One turn sends every row of this set to another row. A few are shown first. Where does it send the rows asked after them?
veru: [ 16  -8   1   1  11  13  -2  25 -25  -4   9   2  -1  -3   0   0  -2 -11
  -5]
vub: [ -7 -13  11  -1  -9  -3   4  13  -7  19   6 -26  -8   2  18  -2   1 -16
  11]
Noz: [ 15  -4   4   3  23 -12  -9 -12 -23 -19   2  -6 -14 -13  -8   0   1  -1
   0]
pumev: [  9  17   2   1   6  -9   3 -13   7  28  12 -23  -6 -13   4  -6  -6  -5
  10]
votos: [  7 -22   9  15  18  21   7  16  -6   1  14   6   1  -3  -5  11 -11 -11
  -2]
gub: [ 12  -9   0   4  31  15  -3   9  -6 -12  12  -3  -3 -10  -7  -2  10 -10
 -11]
tilug: [ 15  -2   4  11   6   4   6   8   0   8  25   8   7   3   1  15 -25 -17
  18]
taze: [  6 -11  12   8  10 -28   6  10  12   0   7 -10  -7  -4  -6  -5  20  -4
   3]
vebi: [  7 -27  17  15   3  -5   4  -6  -9   6   2   8 -24 -11   6  -4  -9   5
   7]
seta: [ 10  -3  19  -7   0   3  12  13   2  -4  14  -2 -12 -13  31  11   1  -9
  17]
sosib: [  6   0  14   9   4  -8   7  -9 -19   4   2  -1 -26  -8  18   3 -26   3
  -7]
Bosil: [ 16 -14  -1  -1  14 -10  10   0   8   3   6 -14 -13 -13   0   6 -36   8
  -2]
gemug: [ 13 -18  -3  13  31   7   3  15 -15  12  17  -6 -17 -17   0  -1  -1 -11
  -6]
sog: [  2 -10   4  -1   8  -6   2   1  19  11  13  29  -9 -11   0   3 -11  -3
  -5]
gune: [  3  -8   1 -16  15 -15  -3 -11 -22 -12  12 -12 -15   8   8  11  11   4
  -1]
vofes: [ 17   8   0  -4  15  -1 -12  -1  16  19   9 -21 -12  -7  24   8  10  -9
 -11]
kas: [-12  -5  16  16  24 -16  15 -12  -6   2   7 -14 -10 -15  -5   8   2   5
   4]
Beze: [ 11 -17  12  18  28 -12   6 -14 -10  -6  15  -6 -24 -14  10  -2   2  -7
   7]
lor: [-12  -7   2 -22   1   5 -11  -5   7  -2  -6 -14  -4  -6  -4  10 -11  -1
 -11]
giz: [ -9   4  12  -2  19  -1   2   1 -10   5  18 -29  -5  -7  12  26  -7 -27
   7]
zap: [  5  11  11  -4   6  -4   8  15  11   3  -1 -14  21   2  12  18  -4  -7
  -5]
Rom: [ -6   1  12  -6   1  -7   6 -11  14  27  18  -3   2   3   1  23  -2  -8
  14]
Fir: [ -9   7  14   1  -2 -16 -11   6  -3  11  -6 -11 -14 -10   2  -6   3 -16
 -17]
dezal: [  5  16   5 -14  -7 -20   2  -1  -7  19   8  -4   7   6  -3  13 -17  -6
   1]
danu: [ 16   2 -15  -6  30   1  -5  -8  10  -1  23  -8   2 -13 -10   1  -2  -5
   8]
mivik: [ 10 -25  14   1   3  10   1  -8 -13 -13   6   9  -9   3   5  15 -14   1
  13]
keruv: [ 11  -4  -6   0  20 -16   4   9  -5  24  27   3 -17 -22  12  -1   1 -11
  10]
ribi: [ 18   8  -4  -9  -4  -4  -6  15  -7  -2  12   6   8  -1  -1 -12   4  -8
  10]
kene: [  0 -10   7   3  14   3  -3 -16  15   2  12 -24 -11   9   8   9 -22 -19
 -12]
movu: [ 18  21   2   1  11   1  -6   7   5  12  -1 -28   7 -13  10   7  -7  -7
  -7]
pana: [ 10   4  13   5  -3   8 -18   3   8   2  -3  -2  -7 -20 -19  16  -3   1
   8]
Kidup: [  8  -8   5   9  -3   6 -11  -7 -22   7   4 -20 -10   5 -13   9  -5   7
  16]
pedub: [  4 -12   5   4   9  -6  -6   3  22  35   7 -14  -6  -2   8  20   4  -3
  -6]
zis: [ 10  -9  14   6   6  -1  -3   2 -27 -15   5  -3   0  -5  -7  11   5  -5
  22]
zof: [  7   5   1 -20   0  -7  -3 -18  12  25  15  -3 -17  -1  18   5  -5  -2
  -1]
Dadir: [  6 -24   6   4  18  10   4  15  -4   4  10  16 -16  -8   8  -1   1  -6
 -17]
gog: [  6  -9   4 -10   2 -12   2  14   7  22   4  -6   5   9  13  27 -14  -2
 -11]
zepu: [  2  -5  24  13  -3  14   2 -15   3 -10   8   0 -12   8  15   6   4  -2
  10]
soka: [  7  22   7 -11   9 -13   9 -15  11   0  14 -12   9   4   8   2  -3 -12
   1]
Fosar: [ 27  -1   2  -5  15 -13 -14   1 -10  -3  25 -13 -18   9   5  24  -6 -17
   3]

mivik turns into Noz
tilug turns into danu
gemug turns into votos
Now find these:
zap turns into vofes
giz turns into kene
soka turns into zof
pana turns into taze
sosib turns into Kidup

